In the rows, zero is written as 128.
Each path below is one point turned by a fixed rotation once a step. After each direction that follows a path, write how fast that rotation turns it, in deg/step (0 if it stays still).
Each turn is a multiple of 5 degrees from 10 to 175, or 0.
Each row of a path follows its step; steps can be skipped.

step 0: [135 129 130 122 128 126 127 123 120 131 129 126 127 120 128 132 135 137
 124 112 132 120 127 120 121 125 137 123 134 123 122 130 129 123 143 124
 131 122 125 132 130 123 137 118]
step 1: [134 130 133 133 117 123 137 129 131 127 133 118 135 129 124 135 134 120
 117 130 125 123 134 129 135 123 136 121 132 126 131 123 121 133 132 119
 119 122 124 124 132 131 127 114]
step 2: [136 135 121 141 122 114 122 130 127 125 121 130 125 132 124 139 122 127
 137 124 129 124 130 124 125 122 126 122 129 121 113 126 125 128 132 134
 131 121 131 126 130 132 124 117]
step 3: [126 134 120 138 121 130 128 133 142 116 125 120 129 121 126 122 134 131
 126 126 127 127 128 131 130 131 136 123 126 137 121 128 123 122 129 138
 132 133 119 117 132 120 126 119]
step 4: [125 140 115 123 126 115 131 138 124 123 134 129 132 122 135 128 133 129
 121 128 135 121 119 116 123 123 134 126 119 131 122 127 120 126 129 128
 136 127 130 135 130 129 130 128]
step 5: [119 134 123 129 124 129 130 128 124 125 141 136 135 118 122 127 134 123
 128 126 116 129 130 122 121 129 135 126 136 135 123 126 125 129 140 122
 121 122 128 115 132 131 134 126]
step 6: [133 129 117 135 126 123 130 127 125 115 132 121 132 140 129 138 126 125
 133 131 124 127 130 122 118 118 134 121 122 131 135 123 122 131 132 127
 121 129 129 123 113 133 132 132]
step 7: [129 133 124 144 131 132 124 123 122 127 128 134 142 128 120 125 115 131
 132 124 135 125 131 130 125 130 135 114 128 134 124 126 123 119 135 129
 131 129 125 124 128 119 124 134]
step 8: [126 126 122 121 125 124 129 135 135 120 131 126 131 117 121 135 124 131
 122 131 130 121 120 138 131 120 129 119 124 136 136 132 127 116 139 131
 129 122 121 133 119 125 131 131]
step 9: [126 129 125 123 135 122 131 123 131 128 125 137 135 121 128 137 125 120
 125 133 125 131 116 120 133 131 128 116 126 132 125 125 120 138 138 119
 136 117 122 125 132 127 121 133]
[127 127 125 128 128 127 129 127 127 128 127 125 128 131 129 131 130 127
 127 129 131 127 126 127 131 128 128 127 127 130 127 129 129 126 127 128
 126 129 129 130 128 133 126 130] | 155
